In the rows, zero is written as 128.
T: rows in 3 groups, each row roughly a mix of its group's directions:
T (98 x 10):
[[181 151 141 127 115 166  96 136 146 124]
 [173 117 142 183 118 101 118 142 120 132]
 [121  91 112 118 181 124 158 143 101 135]
 [131 158 105 131 114 131 152 127 127  62]
 [137 154 120 138 133 157 109 101 136  69]
 [108 116 122 119 124 134 125 157 128 198]
 [ 98  96 127  94 166 132 159 122 101 111]
 [ 68 121 120 105 146 108 160 137 108 133]
 [156 118 140 153  84 133  84 137 156 136]
 [120 135 119  91 176 127 171 128 127 100]
 [105 101 131 122 102  68 124 146 144 148]
 [185 137 141 140 120 145 104 127 129  84]
 [178 153 115 135 131 180 116 136 130 142]
 [104 149 103 106 155  90 147 158  98 137]
 [112 130 114 102 171 132 169 135  96 155]
 [139 120 127 137 123 152 123 135 128 203]
 [116 145 134 136 111 119 117 114 143  57]
 [166  96 141 155  93 141 108 163 135 137]
 [ 79 123 132 140 115  87 131 128 146 169]
 [161 148 141 159  87 143  98 115 156 118]
 [ 95 157 125  87 106 142  98 101 150 117]
 [153 133 128 169  95 120  98 133 157 162]
 [111  94 118 112 173 120 154 123  96  99]
 [147 158 114 119 173 169 150 107 117 140]
 [153 153 131 102 165 167 155 127 152 147]
 [167  94 120 141 167 152 147 142 100 141]
 [108 113 120  97 149  97 161 164  98 140]
 [161 129 125 135 118 142 115 116 111  61]
 [153 169 111 150 116 149 133 147 131 177]
 [131 149 134 157  82 119  97 131 170 143]
 [169 121 137 159 111 162 116 137 152 166]
 [158 113 137 151 126  95 132  95 107  83]
 [133 116 119 122 143 120 126 126 128 205]
 [134 130 142 157 118 118 105  84 147 177]
 [143 114 106 147 146 131 168 134  87  88]
 [154 125 133 131 184 163 161 134 111 128]
 [111 155 131 144  79  98  97 124 159 135]
 [ 98 118 125  72 146 112 140 140 146 161]
 [ 82 137 119 129  96  99 117 149 123  85]
 [110  92 141 127  90  90 127 163 131 104]
 [144 146 113 100 171 125 136 119 117 181]
 [157 172 127 166 139 142 125  99 115  96]
 [119 138 126  91 188 138 160 114 127 120]
 [178 129 104 152 135 150 136 137  81 132]
 [167 142 106 114 157 157 151 152  94 115]
 [ 86 127 133 135  86  91 106 145 144 149]
 [132 130 137 152  94 109 102 111 143  72]
 [ 76 105 128 102 153 118 136 124 125  86]
 [123  63 144 118 134  88 126 137 117 137]
 [170 116  97 142 126 145 136 142  75 132]
 [137 122 132  96 147 138 129 113 124  60]
 [145  87 122 113 137 124 140 172  99 164]
 [107 145 141 111  93 105 107 123 174  97]
 [138 189  99 116 122  98 144 136 141 142]
 [157 156 132 138 138 185 126 117 128  92]
 [102 158 138 115  67 120 125 150 111 140]
 [122 111 139 146  89 131 108 142 148 184]
 [103 178 125  90 144 146 128 100 150 116]
 [162 104 143 135 115 169 139 128  81 109]
 [149 114 135 124 145 165 134 128 145 190]
 [ 96 106 146 132 102  72 124 131 139 154]
 [106 109 142 120 100  79 101 132 153 157]
 [102 134 120  98 150  99 136 104  98  83]
 [138 157 113 171  80 128 112 125 106 109]
 [124 150 101  95 102 182 108 124 120 140]
 [144  94 139 154  92  94  97 126 124  98]
 [170 163 130 117 148 160 120 113 152 161]
 [131 172 126 117 125 104 102  86 144  94]
 [142 109 135  79 131 164  89 124 122 154]
 [ 71 142 140  98 111 122 130 118 162 108]
 [112  98 145 115 115  83 114 147 152 168]
 [117  88 128 122 145 145 149 149 127 185]
 [124 136 131 105 157 129 141 144 142 195]
 [162  92 134 148  90 116  91 153 127 119]
 [134  79 135 170  93 110 126 152 120 119]
 [ 68 109 125  92 140 108 152 133 114 128]
 [128 149 106 130 159 130 145 104  85  84]
 [141 122 111 111 173 122 158 128  78 111]
 [117 112 145 159  79 125 104 116 154  95]
 [173 115 128 161 157 147 146 133  93 107]
 [109 114 133  87 141 144 162 134  77 123]
 [164 149 135 150  97 163 125 134 156 163]
 [149 138 118 123 150 131 139 118 106  60]
 [128 121 115 103 169 128 144 131 118 188]
 [ 99  96 146 100 131 117 122 112 138  73]
 [120  93 119 136 178 123 140 117 141  82]
 [135 133 111 108 156 122 162 148  88  85]
 [114 145 134 106 168 103 160  97 130  93]
 [117 134 143 105 139  83 126 140 161 175]
 [148 126 128 153  92 152 120 133 127  69]
 [145 123 118 101 168 172 140 115  98 103]
 [117 171 135 105 101 142 128 147 149 175]
 [100 114 139 109  98  80 113 141 163 144]
 [153 110 123 141 142 118 142 122  99  65]
 [ 78 140 129 119 111 100 140 147 137 174]
 [186 139 117 161 121 121 111 137 101 153]
 [111  89 125 135 127 107 138 129  84  81]
 [175 118 121 135 161 143 138 124  84 101]]
which group is each row in? (one row of each group first):
[140 142 126 161  91 115 103 145 154 172]	W
[152 159 123 124 119 174 126 124 134  76]	Z
[172 107 125 156 145 135 134  92  88 135]	D

[130 166 141 126 172 167 124  91 128 130]	Z
[ 87 117 131  92 130 130 147 139 126 183]	W
[167 153 144 156 116 130 110  85 158 121]	D
[144 154 113 115 170 183 140 114 125 134]	D
[144 110 122 124 153 142 138 137 128 198]	W
[ 92 118 131 115 110  99 112 105 148 179]	W
[141 147 133 149 101 133 105 132 172 176]	W
[149 105 122 166 154  97 143 123  82 135]	Z
[162 151 101 125 150 160 146 120  91  98]	Z
